grid =
array([[138, 114, 132, 113, 143, 131, 134, 132, 138, 131, 118],
       [119, 139, 135, 138, 121, 133, 123, 133, 121, 127, 135],
       [112, 138, 130, 143, 117, 131, 127, 138, 124, 126, 141],
       [110, 140, 134, 145, 110, 128, 119, 138, 126, 129, 145],
       [135, 122, 130, 121, 131, 125, 125, 125, 133, 131, 123],
       [106, 139, 124, 149, 111, 128, 128, 138, 125, 125, 147],
       [124, 134, 135, 132, 130, 136, 129, 134, 123, 126, 129],
       [119, 129, 108, 137, 121, 121, 137, 124, 127, 123, 136],
       [148, 113, 120, 109, 137, 118, 129, 112, 136, 131, 113],
       [121, 138, 118, 139, 115, 122, 125, 119, 120, 125, 135],
       [117, 144, 134, 143, 115, 131, 119, 129, 118, 127, 138]])
grid[0,0]	138
grid[6]	[124, 134, 135, 132, 130, 136, 129, 134, 123, 126, 129]
grid[5,6]	128
grid[3,5]	128
grid[10]	[117, 144, 134, 143, 115, 131, 119, 129, 118, 127, 138]
grid[3,7]	138
grid[6,0]	124
grid[3]	[110, 140, 134, 145, 110, 128, 119, 138, 126, 129, 145]
grid[7,5]	121
grid[1,9]	127
grid[4,0]	135
grid[9,0]	121
grid[:, 2]	[132, 135, 130, 134, 130, 124, 135, 108, 120, 118, 134]
grid[7]	[119, 129, 108, 137, 121, 121, 137, 124, 127, 123, 136]
grid[8,9]	131
grid[5]	[106, 139, 124, 149, 111, 128, 128, 138, 125, 125, 147]
grid[10,9]	127
grid[1,10]	135
grid[6,3]	132
grid[1]	[119, 139, 135, 138, 121, 133, 123, 133, 121, 127, 135]
grid[3,9]	129
grid[:, 0]	[138, 119, 112, 110, 135, 106, 124, 119, 148, 121, 117]
grid[8,4]	137
grid[4,6]	125
grid[7,3]	137
grid[4,9]	131
grid[8]	[148, 113, 120, 109, 137, 118, 129, 112, 136, 131, 113]
grid[0]	[138, 114, 132, 113, 143, 131, 134, 132, 138, 131, 118]
grid[3,10]	145
grid[4]	[135, 122, 130, 121, 131, 125, 125, 125, 133, 131, 123]
grid[2,3]	143
grid[9]	[121, 138, 118, 139, 115, 122, 125, 119, 120, 125, 135]
grid[:, 7]	[132, 133, 138, 138, 125, 138, 134, 124, 112, 119, 129]

data = [133 141 110 153 144 140 117 115 119 153 117 144]
data[0]	133
data[-1]	144
data[-5]	115

W =
[[125 140 125 143 138 135 121 134 134 142 122 124 143 140]
 [131 132 121 139 132 120 127 131 130 140 129 128 137 139]
 [123 132 130 146 135 128 130 126 120 148 123 130 140 134]
 [124 131 127 141 136 128 126 131 126 143 121 125 136 133]
 [123 137 126 135 137 139 124 125 138 143 121 115 151 133]
 [127 120 135 135 126 124 138 122 113 131 132 141 117 120]
 [136 114 134 128 117 108 142 124 109 122 140 148 106 117]
 [131 121 135 133 126 117 140 124 112 129 136 146 115 122]
 [127 121 135 122 129 133 127 128 110 121 126 133 118 121]
 [144 129 129 118 118 100 129 135 122 124 130 120 138 126]
 [127 126 119 148 133 134 117 134 134 144 121 120 126 123]
 [133 132 122 109 128 130 124 130 152 115 130 113 130 125]
 [126 135 132 112 129 130 124 136 142 113 123 118 128 128]]
Indices start at 0.
(0, 0)	125
(1, 7)	131
(7, 9)	129
(3, 2)	127
(6, 10)	140
(1, 11)	128
(10, 8)	134
(1, 9)	140
(9, 10)	130
(10, 6)	117
(7, 13)	122
(9, 11)	120
(10, 10)	121
(2, 13)	134
(10, 9)	144
(5, 5)	124
(3, 9)	143
(0, 10)	122
(2, 5)	128
(6, 11)	148
(9, 8)	122
(6, 7)	124
(3, 10)	121
(4, 2)	126
(7, 10)	136
(4, 11)	115
(12, 10)	123
(11, 0)	133
(12, 5)	130
(3, 7)	131
(12, 8)	142
(11, 13)	125
(4, 4)	137
(4, 0)	123
(8, 0)	127

a = [131, 106, 126, 143, 141, 141, 128, 137]
a[0]: 131
a[6]: 128
a[4]: 141
a[7]: 137

m = [[119, 114, 147, 113, 139, 125, 131, 124, 130, 102], [126, 107, 129, 134, 112, 138, 109, 143, 119, 134], [122, 108, 151, 153, 143, 153, 138, 113, 138, 141], [133, 147, 102, 130, 153, 128, 145, 117, 143, 154], [144, 149, 153, 150, 121, 142, 124, 135, 154, 113], [122, 145, 138, 142, 124, 138, 125, 147, 123, 122], [146, 148, 137, 115, 150, 148, 154, 118, 106, 124]]
Rows and columns are counted from 0.
(0, 0) => 119
(5, 5) => 138
(4, 0) => 144
(6, 3) => 115
(4, 6) => 124
(4, 8) => 154
(4, 3) => 150
(1, 4) => 112
(1, 2) => 129
(3, 1) => 147
(5, 0) => 122
(3, 3) => 130
(3, 7) => 117
(4, 1) => 149
(3, 8) => 143
(5, 9) => 122
(6, 4) => 150
(5, 8) => 123
(6, 8) => 106
(0, 4) => 139
(4, 9) => 113
(6, 7) => 118
(0, 5) => 125
(5, 4) => 124
(2, 0) => 122
(3, 0) => 133
(4, 2) => 153
(3, 4) => 153
(2, 5) => 153
(0, 7) => 124
(2, 7) => 113
(2, 3) => 153
(3, 6) => 145

arr = [106, 109, 121, 112, 106, 129, 132, 119, 102, 114, 119, 113, 105]
arr[0] -> 106
arr[2] -> 121
arr[12] -> 105
arr[8] -> 102
arr[11] -> 113

M = [[135, 145, 131, 127, 112, 133, 118, 122, 133, 126, 138, 128, 141], [128, 133, 126, 128, 103, 129, 124, 145, 135, 142, 124, 128, 124], [132, 118, 130, 128, 122, 123, 132, 132, 125, 117, 131, 129, 136]]
M[0,0] = 135
M[1,11] = 128
M[1,12] = 124
M[1,7] = 145
M[0] = [135, 145, 131, 127, 112, 133, 118, 122, 133, 126, 138, 128, 141]
M[1,0] = 128
M[1,10] = 124
M[2,12] = 136
M[:, 9] = [126, 142, 117]
M[1,4] = 103
M[2,9] = 117
M[0,11] = 128
M[:, 1] = [145, 133, 118]
M[1] = [128, 133, 126, 128, 103, 129, 124, 145, 135, 142, 124, 128, 124]
M[2,8] = 125
M[0,12] = 141
M[:, 6] = [118, 124, 132]
